In the data rows, the value 128 means zero.
One hidden rule gives every row of this table a label. Here are some rows, each with its label.
[ 65  47 134 109  92 174 138  94 127 153  20 136 168 176 136 106 125 160
 119 201 106 176 102 116 237 101  73 174   7 118 149 146] 2
[144 227 126 155 161 123  83 122 131  67 135  59  98  72 110 106 133  96
 138  82  99 103 116  87 122 145 177 126 220  58 214 111] 0
[176 126 150 100 138 196 200 116 124 117 143 165 145 160 114 139  45 152
 118 208 178 113 103  60 229 103  25 148  72  80 120 166] 2
[118  88 132 114 125 169 162 120 144 111  81 138 147 185 151 116 100 145
  89 176  60 170 136 137 174 128 124 152  81 108 158 163] 2
[ 14 245 132 121 124  53  66 152 118 148 131 113 111  77 143 142 178  93
 157 158   8  78 163 153  64 137 205 114 102 197 175 120] 2
[163  27 126 108  98 234 144 118 139 163  86 148 153 170 149 152  73 132
 125 193 138 179  95  72  64 111 111 144 106  89  58 152] 0
[188 206 114 112 129  63 100 139 128 111 113  84 110 144 118 124  93 120
 176 155 183 111 136 112 147 158 229 120 160 133 129 113] 1
[195  45 121 129 148 157 182 110 106 119 135 107 156 114 105 127 103 151
 172 149 195 172  90 136 190 143 107 143  25  47 104 125] 2
[141   8 130 132 168  99 135 145 112 140 131 121 132 150 101 128 125 125
 135 109 110 141 132 146 150 121 196 133 103 116 136 131] 2
[231  85 123 106 129 138  51 125 107 112  98 112 117 127 132 109  93 148
 178 106 197 142 105 163 185 131  86 121 182  96 120 127] 0
[143 151 113 106 146 127 172 127 167 120  85 177 128 123 106 132  88 134
 103 209 137 132 123  94 171 134 123 115 119 163  78 136] 2
[176  79 128 124 127  92 129 110 102 119 165 108 113  97 149 109 119 117
 103 116 133 148 129 128 192 112 197 124 138  42  34 119] 0
[193 116 126 119 137 181 126 120  62 138  17  80 121 135 124 127 145 122
 125 113 181 127 101  96 194 115 105 147 172 176  30 138] 1
[255 231  98 134 117 112 227 124  88  93  51  67 130 164  90 112  54 116
 117 175 160 155 115  99 201 125 138 156 104  46  50 118] 0
[109  87 126 105 117 193 201 107  85 149  37 111 138 187 125 120 135 120
 120  96 221 142  71 100 231 123  87 151 147 112   0 145] 0
[ 77  78 141 135  91 208  89 123 127 148  34 228 165 189 129 125 106 166
  62 185 138 197 112  97 150  77  55 105  30  72  57 171] 2
[150  86 137 102 110 190 131 116 139 147  96 145 145 193 139 135 121 159
  77 181 106 168  93 118  99 151  80 132 118 138  41 135] 2
[142 105 120 112 132 126  88 123 121 108 100 119 138 146 111 114 162 116
 134 141 138 127 126  96 175 116 166 127 138  69  82 135] 0
[109 120 129  95 109 153  87 111 142 110  86 183 141 116 120 120  79 134
 142 139 162 158 132 140  72 134 109 125  76 133 100 137] 2
[ 74   0 137 142  79 127 137 119 144 122 142 130 148 141 140 139 185 150
 109 137  93 101 134 128 184 116 107 110 109 118  48 128] 2
[200  45 136 117 117 210 223  89 138 160  31 193 141 191 138 120   0 126
  90 221 184 172 120 113 226 148  51 128  52  74   0 167] 2
[ 31  80 132  92 141 130 169 122 111  62 118 102 115 157 116 131  63 173
 142 122 218 139 115 111 177 137  89 148  70 149  55 131] 2
[ 64 111 132 112 130  65  49 137 137 118 128  96 109  66 114 114 107  97
 172 157 143 124 131 130   8 143 168 114  57  65  88 123] 2
[190  50 107 111 124 135  94 125 123 122 100 166 124 113 105 109  88 113
 142 193 207 127 134  81 214 124 105 149 153 119  88 141] 0
[110 220 114 162 159  39   0 137 104 106 187  40  90  70  91 123 164  73
 171 136 113  66 204 151  80 133 188 127 203 166 195  96] 1
[ 92 173 124 161 126  69  54 131 136 120 154 130 100 100 113 133 133 125
 149 189 173  85 177 141  71 131 157 130 108 175 217 127] 2
[ 71 192 123 105 142  96 181 128  94  93  96  89 102 115 117 126  95 104
 135 110 172 145  60 113 171 131  52 136 156 113  45 136] 0
[ 66 255 136 119 110 105  83 145 146 120 180 149 129 132 136 150 135 159
 140   0 111  76 162 106 110 130 151  99 133  57 255 122] 0
[117 134 145 148 144  41  85 146 133 168 167 113 122 121 135 136 199 150
 120  53  91 100 156 163  39 128 137 118 173 130 205 119] 1
[157  62 122 113 136 140 127 107 143 108 120 141 138 156 134 135  65 144
 130 242 100 158 123 139 181 127  61 129 141 121 153 127] 1
[196  71 128 112 128 155 166 114 124 116 110 140 154 170 130 125 121 142
 119 156 102 120 111  88 152 113 118 174  87 144  92 108] 1
[ 93 255 155 146 135  54  28 136 116 141 193 165 115  60 106 117 201  92
 157  18 102 112 134 163  98 149 200 131 188 247 255  93] 1
[181  68 112  89 147 166 184  97 134 127  99 153 137 169 112 106  91 144
  97 212 205 166 105 101 130 140  62 140 126  74  29 136] 0
[ 94  32 148 115 107 207 108 120 131 135 136 157 150 167 113 152 125 163
  86 186 105 187 137 129 144 128 101 152 146 129 100 142] 0
[139 190 121 119  87  93 142 136 126 122 170  88 135  94 142 114 100 123
 140  77 118 137 181  93 115 144 139  85 133 147 172 105] 1
[  0 249 124 160 155 122  98 136 131 146 101 105 123 146 152 148 161 135
  78  43 142 145 176 162 150 118 116 136  36 165  87 117] 2
[129 176 123 142  93  41  22 145 176 156 163 110 125  97 153 128 245 153
  87  46 128 116 113 150  59 119 178 119 143 229 126 115] 1
[255  94 133  99 146 146 128 111  97  78 190  91 127 157 137 105  15 113
 110 133  88 154 162 109 145 136  95 127 194  89  43 113] 1
[247 126 122 116 120 164 173 134 115 125 149 112 120 151 115 119  40 135
 139 153 149 154 107 127 159 123 107 152 178 143 151 118] 1
[146  96 140  86 115 154  98 123 179  97 116 190 122 154 133 153 132 109
 143 116 146 122 111  90 159 106 126 136  78 131 123 130] 2
[ 66 169 140 164 112  89 134 125 177 160 177  79 127 179 134 110  41 124
 110  93 151  88 105 141  78 120 134 120 222 153 120 124] 1
[149 108 106  74 121 121 173  96  99 127 143 146 135 143 128 139  62 135
 119 203 192 120  63 116 163 142 180 138 236  53  35 146] 0
[  0 255 155 182 110  68  79 148 161 147 231 184 123 100 135 152 195 140
 166   0  32 117 179 171   0 135 200  99 151 207 241 123] 1
[179  65 113  66 122 194 158 114  93 143  58 124 132 151 114 121  95 116
 111 247 180 138 108  97 155 126  85 135  26  53  29 141] 2
[151  83 139 132 137 205 195 127 129 129 202 207 131 122 168 123 194 162
 132 189 142 130 126 168 122 121  97 135  51 153 175 141] 2
[163  67 132 120 122 159 157 136 135 158  97 207 130 165 145 137  88 140
 127 121  89 158 122  80 198 104 108 144 107 114  96 140] 2
[255 154 105 109 132  72 142 140  81  62  55  79 107 118  93 111  45 111
 135 220 202 103 119 100 191 150 149 175 169  14  56 136] 0
[ 89 196 161 152 120   7 119 143 157  83 164 171 111 109 147 134 190 104
 113 105 107 108 131 143 100 121 140 109 129 189 212  93] 1
[ 52 130 120 147 108 241 133 139 134 141 139 137 130 147 114 129 175 116
 126 107 131 149 147 176 117 104  99 113  54 168  99 129] 2
[103 236 107 135 153  56 109 148 154 157 185 126 129 102 115 132 227 130
 141  53  57  95 134 145 157 117 133 119 207 177 170 109] 1
[140 125 125 134 112 205 133 109 158 175 128 167 116 103 123 139  94 133
  79 139 134 139 153 100  55 115 151 130 115 125 138 134] 2
[156 110 118 139 107 170 177 126  87 139 114 108 141 145 116 128 100 129
 151 121  97 148 175  90 175 134 101 113  88 109 146 123] 2
[145 216 143 144 126 111 106 133  98 133 201 125 119 115 104 141 156 112
 145  83  43 101 121 186  91 128 167 100 109 180 173 108] 1
[168 195 134 143 124  82  33 145 151  72 140  98 127 102 140 126 120 137
 166  55 147  98 151 165  55 135 160 119 119 109 152 125] 0
[190 115 125 121 142 101 167 118 114 131 119  54 118 107 111 116 123  90
 133 184 205 143 119  92  96 139 105 110 203 160  88 142] 0
[ 69 220 110 138 111  96 116 126 122  91 117 112 135 131 134 105  87 126
 167 143 173 130 154 145 171 136 116 141 172 157 209 111] 1
[255  71 129  95 148 154 164  99 100 148  82  79 135 156 100 110  86 130
 132 183 172 138  81 102 169 131  77 150 180   4  84 142] 0
[ 45 135 129 149 149  57  58 149 177 160 168 153 115 109 125 138 117 116
 130  60  76 120 201 174 113 134 148 120 123 217 188 113] 1
[109  71 129 139 168 136  80 145 121 134 122  97 135  93 104 134 112 104
 129 105 175 129 116 139 100 114 157 113 162  81 202 125] 0
[ 83  79 145 146 124 145  68 129 139 159 216 139 137 117 157 137 119 162
  89 143  86 122 182 158 197 122 161  79  64 208 158 109] 2
[  0 169 147 130 102 158 116 141 182 203 128 166 142 101 158 155 216 159
 114  50  39 128 165 181  84  83 130  77  88 201 176 140] 2
[232  79 110 124 161 140 186 107 135 112  43  76 125 200 104 103   0 108
 165 233 221  96  64  84 174 130 143 163 164  69  32 129] 0
[107 111 127 135 143 169  91 127  64 104 126  72 119  83 115 111  81  79
 123 190  61 111 162 116 165 148 170 132 141 130 106  99] 1
[187  58 129 121 118 111 139 121 149 176 122 165 150 173 131 146 245 138
 128  76  91 122 134 143 110 110  84 110 114 153 192 126] 2
[180  20 112  85 135 221 188  91 110 135  45 144 183 135 110  97  47 152
  80 192 209 185  76  45 253  91 128 166 122  47   0 162] 0
[101 103 135 117 107 178 145 122 119 138  86 156 140 180 107 123  90 142
  76 148 120 179  79 108 170 144 103 162 183  99  38 141] 0
[ 31  53 136 132 126 125 129 140 116 127 151 139 132  89 161 141 151 112
 126  30 138 147 154 152 103 123 112 108 148 114 224 152] 0
[103 255 128 109 161 114 100 138 138  96 113  73 138 102 131 125 104 120
 147 170 128 106 133 137 183 138 199 154 163 100 146 115] 1
[166  53 109 107 122 150 127 135 142  73  75  98 120 150 108 121  88 123
 121 162  94 167 103 115 197 133 100 134 115  53 165 139] 0
[ 40 176 132 148 141  44 129 133 144 108 198  81 129 119 113 114 197 119
 146 164 131  85 146 118  80 147 165 119 189 129 160 111] 1
[128 143 123 175 133 134  20 155 151 118 196 109 111  54 150 141 153 114
 144  97 169  87 171 138 127 145 166 102 255  72 137 102] 1
[172 134 105 127 129 177 153 101 108 167  74  65 122 133 115 125  24 122
 158 220 118 152  88 106 181 151  84 175 166  35  67 129] 0
[111 106 146 137 121  69  92 140 151 163 131 100 119 120 126 153 141  63
 140 117  63 126 177 119 204 146 195  91 145 201 244 129] 1
The hidden rule looks at only part of the columns. Which column or columns, counting from 0, in order?
28 29 31
Which label does each new row get?
[ 23 167 145 142 112 120  84 146 136 190 145 156 110 125 137 133 223 114
 128  67  56  95 164 197  53 116 183 101  17 213 150 116] -> 2
[213 255 135 165 148 115  51 160 119  91 232  38 117  55 135 123 211  88
 191  54 138  76 190 141  34 137 234 117 223 149 194 117] -> 1
[ 11 255 158 160 114 162  75 146 149 167 165 144 136 156 153 145 235 150
 123  96  21  94 144 181  81 114 136 103  48 186 177 138] -> 2
[106 219 119 148 142 208  94 128 145 129 184 166 111 125 108 124 121  91
 158 152 151 100 130 146 116 140 159 110 152 191 111 105] -> 1
[ 67 122 131 122 100 110 122 121 141 187 181 144 131 174 153 153 137 132
 159  40 102 121 175 139  46 113 150 112 107 171 146 122] -> 2
[  0 153 143 170 104 192 104 135 179 165 135 199 125 115 159 144 217 173
  63  58  13 133 165 110  83 100 153  96  61 172 196 145] -> 2
[105 165 114 121 156 159 123 130  90  98 176 129 132 147 109 104  92 125
 160 243 140 145  90  97 172 140  86 145 173  93   9 128] -> 0
[229  28 121 107 146 171 189 101 112 116  42  87 156 183 119  99  86 129
 119 158 221 196  70  42 255 121  88 142 163  51  12 172] -> 0
[218   0 113  97 155 143 163 101  84 107  70 136 136 152 106  93  91 152
 145 199 193 157  86  90 136 129  39 144 178  70  65 124] -> 0
[114 224 125 149 136 140  90 146 139 107 180 111 122 134 107 137 208 100
 161 151 113  96 133 121 127 134 160 103 158 125  89 110] -> 1
[ 11 168 143 116 116 106 143 119 143 171 128 219 144 112 153 138  97 132
 124   0  93 130 138 160 118 116 161 104  65 180 206 134] -> 2
[157  93 113 128 120  96 144 117 104 112 123 125 125 112 107 104  59  97
 143 180 148 128  50  81 171 122  79 153 179  21 172 113] -> 0
[211 240 129 132 143  15  79 133 104  91 196 106  98  72 120 137 119  65
 156  56  88  59 108 154 132 145 223 130 191 135 161 124] -> 1
[190 194 112 128 138 114  93 105 133  81 116 145  94  90 122 129 107  67
 208  72 108  90 126  99  94 125 145 171 212 164  98 105] -> 1
[202   0 104  73 146 196 211  83  80 104   6 150 125 185  91  99   9 129
 109 225 198 169  76  81 224 143  37 168 193   0  30 144] -> 0
[160 251 121 160 167   8  95 137 130 116 184  55 106  73 108 126 150 106
 187 141  93  60 140 118  67 139 179 120 250 181 215 109] -> 1
[142 156 124 117 120  72 142 121  80  92 108 122 118 141 101 101  69 121
 139 208 131 102  96  97 151 160 165 138 138  77 151 131] -> 0
[248 101 105  70 142 219 197 117 110 112  24  78 130 128 111 106  29 128
 144 251 200 158  64  77 137 124  59 149 161   7  42 148] -> 0
[ 82 169 147 148 143  84  42 135 156 163 156  93 115  65 136 150 213 129
 148  95  59  80 178 164  20 138 154 100 135 169 176 106] -> 1
[ 67 215 148 145 143  98  76 151 170 146 166  83 125 136 121 133 131 132
 155 115  70  89 151 157  72 134 180 108 165 167 192 123] -> 1
[120 153 143 136 140 111 107 140 152 152 116 149 123 117 134 133 199 131
 129  79 113 127 150 138 109 135 148 118 156 118 165 120] -> 1
[255  93  98 112 155 109 174 140  97  46 133  56 102 114 107  99  38  62
 189 159 152 128 108  64 201 150 151 172 219 119  94 104] -> 1
[100 147 144 136 135 105 138 119 154 133 138 119 117 102 121 128 200 149
 116  84 197 125 155 161 154 129 234 118 195 192 111 121] -> 1
[122   9 106 108  92 143 204 103  89 144  71 109 106 155 144 120  84 122
 109 255 219 125  75 135 126 110 138 141 192  91 103 141] -> 0
[129  86 138 152 141 103  53 146 138 137 208  99 104 142 139 120 128 112
  99  31  63 126 132 125  82 147 178 118  78 175 194 119] -> 2
[178 106 137 114 120 117 192 132 111 126  95 125 127 108 123 116 106 126
  98 181 177 134 122  96 188 110  53 150  47  93 165 130] -> 2
[ 97 151 129 150 125  79 131 148 142 137 135 105 110 110 131 129 235 117
 163  40  62  89 156 139  17 136 190 119 144 155 208 113] -> 1
[ 61  44 144 114 130 190 194 143 137 125 213 209 133 114 152 120 200 145
 135 227 126 141 109 123 135 111  99 141  57 128  97 135] -> 2
[ 33 133 133 146 146 200  93 133 167 154 156  85 137 171 185 148 198 168
  88  28  86 174 125 145  89 116 160 104  17 180 110 140] -> 2
[150   1 123  96 156 158 206 117  91 136  14 144 155 147 127 124   0 141
 101 195 179 141  91 106 248 115  66 160 126  68  14 132] -> 0
[134  49 148 146 117 139 115 115 138 192 177 206 138 144 175 133  81 216
  73  81  63 147 124 101 115  99  63 104   0 151 115 138] -> 2
[166  26 118 117 131 143 134 106 122 118  64 167 121 124 117 105  86  73
 129 204 210 181  92 100 191 123  72 151  28  80  55 132] -> 2
[128 132 120 134 156 149 189 131 122 115  72 197 115 127 118 127 131 174
 105 129  67 102 108 117 145 134 152 128  93 143  97 125] -> 2
[154 198 152 164 120  71  81 148 152 172 171 119 128  83 139 175 226 171
 138 118  46  99 205 165  48 128 192 110 120 211 199 108] -> 1
[141  76 125  94 153 115 140 151 125 139 144 134 111 115 118 117  44 149
 113  93 175 126 117 137 107 132 184 136 143 154 165 117] -> 1
[255  45 119 104 130 183 184 104  89 140  43 175 142 156 137 101  93 112
  96 212 237 168  85 100 238 122  57 173 100  12  90 149] -> 0
